Here is a table of points, one per row:
[-0.4  1.5  1.1  0.7  0.8  2.2  0.4  1.9 -1.   0.  -0.5 -0.9 -1.6 -0.1  0.5  1.2 -0.8  0.2 -1.2 -1.2 -0.6 -1.4  0.4 -2.3]
[ 1.1  0.6 -0.2 -0.6  0.7  0.9 -0.4 -0.1  1.9  0.4  0.2 -1.5  0.2 -1.3 -2.3 -1.8  0.1  0.2  1.1 -0.5  0.7  2.1 -0.4 -1. ]
[ 0.2  0.   0.   0.   1.3 -0.4 -1.3  1.4  1.4  0.3  3.1 -1.3 -0.4  1.1 -1.1  0.9 -0.6 -0.2  0.   0.1  0.3 -4.  -0.5  0.4]
[ 0.2  0.6 -1.1 -0.8  1.9 -1.6 -0.7 -1.9 -0.3  1.4  1.1 -0.8  1.7  1.6 -1.7 -1.9  0.8 -0.3  0.1 -0.6 -0.2  2.3  0.6 -1.3]
[ 1.6 -1.1 -0.6 -0.2  1.  -0.9 -1.   2.3  1.8  0.3  1.3  1.8 -0.1  0.6 -1.2 -1.5  0.5 -0.3 -2.1 -1.1  0.3 -1.7  1.3  0.3]
[ 0.1 -0.5  0.2 -0.6  0.  -1.9 -0.2  1.9  0.1 -0.2 -0.4 -0.1  0.6  0.9 -1.2 -1.3  0.7 -0.9  0.8  0.8  0.5  0.6  1.7 -1.9]
[-0.7  0.5  1.6 -0.4 -1.1  0.9  1.2 -0.7 -0.8 -0.7  0.7  0.6 -0.4  0.9  1.4 -1.1 -1.5 -0.5 -0.1 -0.1 -0.8 -0.6  0.6 -0.1]
[ 0.5 -0.7 -0.3  1.2  0.5  1.6 -0.1  0.7 -0.1  2.6 -2.1 -1.5  1.1 -0.5 -1.8  0.9  0.8  1.7 -1.9 -2.3  0.2 -1.4 -0.6 -0.5]
[ 0.8  0.9 -0.6  0.9  1.   1.7  0.8  1.  -0.3  1.2 -2.1 -0.5 -1.3 -2.5 -0.1  1.1 -1.2  0.5  0.1 -0.1 -0.9 -1.1  0.9 -0.5]
[ 0.6  0.5 -1.1  0.  -1.   0.4 -0.3 -0.4 -0.1 -0.4 -1.1 -0.6 -0.3  0.  -0.7  1.  -0.1 -1.1 -0.4  1.3  0.2  1.1  2.9 -1. ]
[ 1.1  0.5 -0.6  0.2  2.4 -1.7 -0.1 -0.1 -0.5  0.6  1.9 -0.8  0.1 -0.6 -0.6 -1.2  1.2 -1.3  0.   1.6  0.6 -1.6  0.7 -0.7]
[ 0.9 -0.2  1.3 -0.9 -0.8  1.   0.3 -0.4 -1.4 -1.6  1.1  0.3  2.   0.1  0.  -2.  -1.   0.9 -0.8  0.9 -2.1 -0.3  0.   0.2]
[-1.6 -0.9  1.   0.1  0.1  0.1  1.6 -1.6  0.4  0.1  0.5 -0.2  1.1 -0.1 -0.4 -1.  -3.2  0.3  0.3  0.6  0.3 -0.4  1.4  1.8]
[-1.1  0.7  0.3 -0.7 -0.6  0.2 -0.1  1.6  1.1 -0.4 -1.7 -1.4  0.  -0.7 -0.5  0.1  0.7 -0.4 -0.8  1.1 -0.4  1.7  3.1 -0.4]
[-1.   0.5  0.7  0.5 -2.   1.2 -0.3 -2.1 -0.8 -0.1 -1.1  1.3 -0.4  0.3  0.8 -0.8 -0.2  0.5  0.2  0.6 -1.2 -1.6  1.   0.1]
[-0.1  0.3 -1.4  1.   0.8 -1.5 -0.6  0.9 -0.5 -1.2 -0.8 -0.9  0.   1.  -0.7 -1.2  0.5 -0.1  0.6  0.3  0.2  0.6  1.6 -1.3]
[ 0.5 -1.3  0.7 -0.4  0.5 -1.3 -0.6  1.5 -0.8  0.6  0.3  1.2 -1.5 -1.1  0.6  0.9 -0.1  0.7  0.9 -0.6  0.1  0.1 -0.7  2.2]
[-0.3  0.   1.4  1.  -1.4  0.3  0.5 -1.2 -1.8  0.2 -0.4  0.2 -0.6  0.5  2.1 -1.2 -0.9 -0.5  0.3 -0.1 -0.4 -0.7  1.1 -0.4]
[ 0.9  0.2  0.2  1.   0.1 -0.9 -1.2 -0.6 -1.3  0.3  1.2  0.5  0.6 -0.8 -0.1  2.1 -1.9  0.2 -1.2  0.4  0.1  1.9 -1.4  1.1]
[ 0.4  0.9 -1.6  0.2  0.1  1.  -1.4  0.6  1.1 -0.6 -1.4 -1.  -1.3  0.   0.1  2.   0.7  0.3  1.1 -0.8 -0.9 -0.3 -0.3 -0.5]
[-0.1 -0.8 -0.5  1.1  1.4  0.   1.3  1.1 -0.4  1.   0.9  0.2 -1.1  0.5  1.1 -0.5 -0.3 -0.2 -0.9  0.2 -0.5  0.9 -2.3  1.4]
[-0.9  1.4 -0.6 -0.2  1.   0.4 -2.2  1.5  1.4  1.4  0.9 -0.9 -1.1 -0.6  0.5  0.1  0.2  0.1  0.5 -0.4 -0.2 -0.8  0.  -0.1]
[-0.4  0.1 -2.4  0.6 -0.6  1.  -0.5  2.2  0.3  0.9 -0.5 -1.3 -1.   0.5  0.6  1.3  0.3  0.   1.3 -0.1 -0.3 -0.3 -0.6 -1.2]
[ 1.  -0.8  0.  -0.9 -1.  -1.   0.2 -1.8  1.3  0.3 -0.5  0.4 -0.8  1.1  0.8  1.7 -0.3  0.5 -1.2  1.1  1.2  2.4 -1.  -0.3]
[ 0.1  1.1 -0.4  0.4 -0.1  0.1  1.  -1.1  0.3 -1.4  0.3  0.3 -1.7  0.6 -0.8 -0.6  0.7  1.2 -0.9  0.8  0.6  1.8 -2.3  0.8]
[-1.1  1.2  1.  -1.3 -0.6 -0.8  1.5  0.5 -0.8  2.1  0.2  0.  -0.5 -1.1 -0.5  0.5  0.2  2.2 -0.7  1.2  0.7  0.2 -1.5  0.7]
[ 0.5  0.2 -1.5 -0.3  0.2  1.3 -0.8  0.7 -0.7  0.6  0.1  0.7 -0.7 -0.5 -1.1  2.5  0.2 -0.3  1.4 -1.1 -0.2 -0.4 -0.2 -1.5]
[-0.5 -1.3  1.4  0.5 -0.7 -0.8  1.2 -1.2  1.1  0.6  0.  -0.2  0.3 -0.3  0.1  0.1  1.9  0.2  0.1 -1.3  1.2  1.4 -1.7 -0.6]
[ 0.1 -0.7  1.3 -1.2  0.9  1.3  0.9 -0.2 -1.1 -1.9 -1.5 -1.3  2.   0.8  1.2 -0.3 -1.4  0.1 -0.4  0.5  1.   0.5 -1.7  0.4]
[ 0.5  0.8 -0.6 -0.8  2.1 -0.4 -0.1 -0.4  1.7 -0.6 -1.4  0.6 -0.1  0.   0.4 -0.2  0.6 -1.1 -0.4  0.8  1.2 -0.1  0.5 -2.5]
[-0.4 -0.4 -1.2  0.7 -0.3  0.2 -0.2  0.5  1.3 -1.4  0.3  0.1  1.  -1.4 -0.7 -1.8  0.6  0.3  0.3  0.8  0.3  1.2  1.3 -1.5]
[-0.5  1.1 -0.7  0.   0.4  3.1  0.7  0.5 -2.1  0.8  0.  -0.4 -0.7 -0.5 -0.1  0.5 -0.8 -0.8  0.6 -2.9  0.5 -0.5  1.3 -0.8]
[ 0.8 -1.2  1.   1.2 -0.5 -0.9 -0.4 -0.3  0.3  0.1 -0.9  0.  -0.4  1.6 -1.4  0.9 -1.1  0.3  1.2  0.6 -0.5  1.6 -2.7 -0.7]
[-0.1 -0.4  0.6  0.2  0.4 -1.3  0.2 -1.5 -1.3 -0.4  1.  -0.2 -0.4 -1.5  0.1  0.6  0.3  1.9  1.5 -1.5  0.6 -0.1 -1.   1.8]
[-1.5  0.3  0.2 -0.1  1.  -0.2 -0.4 -0.6  0.5  0.1  0.6  1.3 -0.1  0.5  0.2  1.4  0.  -0.6 -0.1 -0.3  0.3  0.  -2.   1.7]
[-1.  -1.1  1.4  0.3 -0.1 -1.  -0.7  0.4  0.6 -1.3  0.1 -0.2 -0.7  0.   0.9  0.9  1.3  0.5  0.  -0.6  0.6  0.1 -0.9  2.3]
[ 1.1 -0.8 -0.2 -0.1  1.7 -1.2  0.1 -0.2  2.9 -0.2  2.  -0.4  0.1 -2.   0.1 -1.  -0.4 -0.9  1.6  0.3 -0.9  0.5  1.  -0.8]
[ 0.2 -0.4 -1.  -0.2  1.8  0.1 -1.  -0.3  1.8  0.6  2.1 -0.5 -0.3 -0.1 -0.3  1.1  0.7 -0.4 -0.4 -0.7 -1.2 -2.8  1.1  1. ]
[-0.1  0.5  0.9 -0.1 -1.4  1.  -0.5 -2.2  0.4 -0.1 -0.8  1.2 -0.2  0.7  1.3 -1.9 -0.8  0.5  0.1  0.3 -0.5 -1.8  0.1 -0.2]
[-1.9 -0.2  0.1 -0.1 -0.3 -0.4  0.4 -0.2 -0.2 -1.2  0.3  1.6  0.2  0.1  0.2  0.5  0.9  0.1 -0.5  0.4  1.2  2.6 -1.3 -0.1]
[ 0.6 -0.3  0.2 -0.6 -1.4 -0.4 -0.1 -2.   0.1  0.6  0.   0.2  0.1  1.3  1.9 -1.6 -0.5  0.  -0.7  0.7 -0.5 -0.9  1.7  0.5]
[-0.2 -1.1 -0.2  0.4  0.1  0.2  0.2  0.5  0.1  1.1  0.4  0.8  0.5 -1.2  1.6  0.   0.7 -0.1 -0.6  0.9 -0.3  0.7 -2.1  1.2]
[ 0.1 -0.1 -2.   0.4 -0.2  0.9  0.3 -1.4 -0.1 -1.8 -0.4 -0.8  0.1  0.4 -0.4  0.3  1.  -0.5 -0.2  0.7  1.6 -0.1  1.8 -1.7]
[ 1.2  0.3  0.4  0.1 -0.2 -0.3  1.   0.9 -2.2  0.2  0.3 -0.7 -1.2  0.2  0.  -1.   2.1 -0.1 -0.1 -0.1 -0.5  0.1 -1.9  2.3]
Along one direction, these points spread out more than along any other. Take the direction at right angles to it along which they spread out most. Go by this last direction. How many in every 100 of the points above lie lower along it than each point below? Answers are rounded to whole numbers. More than half of the points above lie lower than the first one.
[-0.5 -0.5  1.   0.  -0.9 -0.4 -1.3 -1.3 -1.6 -0.1  0.5  0.8  0.3  0.7  1.1 -1.4 -0.8 -0.1  0.   1.2 -0.2 -0.7  2.   0. ] 2
[ 0.1 -0.7  0.3 -1.  -0.4 -0.8  3.1 -0.9  0.3 -0.2 -2.3  1.  -0.8  1.8 -0.3  0.3 -0.8  0.6  0.4 -1.1 -0.6  0.7 -0.2  1.3] 45
[-0.8 -0.3  0.5 -0.9 -2.2  0.5  1.1  0.6  0.1 -0.2 -0.2  0.7  1.5  0.3  0.  -2.  -2.1  0.   1.5  0.8  0.8 -0.7 -0.8  0.7] 32
[-0.5  0.  -2.4 -0.4 -0.3  0.1 -0.8  1.6  0.   0.2  0.2 -0.1  0.3 -0.2  0.8  2.1  0.7  1.1  0.8 -1.7 -0.7 -0.4  0.2 -1.6] 82
[-2.6 -0.6  0.7  0.6  0.3 -0.1  0.5 -0.3 -0.4  1.   0.5  0.4  1.2  0.2  0.   1.5  1.8 -1.2 -0.3 -0.5 -1.4  0.4 -1.1  1.8] 68
[ 1.3  0.5  2.2 -0.2 -2.7 -0.3  2.  -0.6  0.  -0.9  1.1 -0.6  0.9  0.  -0.2  2.8 -0.2 -1.  -0.9 -0.5 -0.1  0.3 -1.3 -0.2] 52
[ 1.2  0.1 -1.1 -0.5  1.4  0.7 -2.3  0.9  0.2  0.4  1.6 -0.8 -0.8  0.   0.1  0.1  0.2  0.  -0.1 -1.9 -1.  -0.1  1.   0.9] 82
[ 0.2 -0.1 -0.8  0.  -0.2  0.1  0.3  0.  -0.5 -0.9  0.5  0.5 -0.4 -0.6 -1.8 -0.1  0.7 -0.2 -0.4  1.8  1.4  0.2  2.2 -1.8] 16
[ 1.3 -0.4  0.2 -0.4  0.1 -1.1 -1.1  0.3 -1.7  0.8 -0.4  0.8  0.9 -1.1  1.2  0.5  0.9 -0.6  0.8  0.5  0.6 -0.7 -2.1  1.5] 73
[-0.2 -1.   0.  -1.   0.2 -1.  -0.1  0.1 -0.4 -1.2 -1.7  1.   0.8  0.5 -1.1  1.6  1.5  0.3  0.6  1.8 -0.5  0.9 -1.5  0.7] 50
[-0.9 -0.3  0.7  0.3 -1.3  0.8 -0.4 -1.1 -1.9 -0.7 -1.3  1.   0.2  0.7  1.7 -0.6 -0.7  0.5 -0.1 -0.2 -0.7 -1.   1.5  0.1] 27
[-0.2  0.   1.8  0.  -1.1  0.7 -0.9 -0.5  0.7  0.  -0.4  1.  -0.3  0.6  0.7 -3.  -0.8 -1.6  0.3  0.6  0.1 -0.7  0.8  1. ] 11
[ 0.8  2.7 -1.4  0.9 -0.6 -1.6  1.3  1.   1.5 -0.9 -1.5 -0.4  3.3 -0.9 -1.1 -0.4 -0.9 -1.1 -1.  -1.4  0.7  0.2  0.3 -0.6] 34
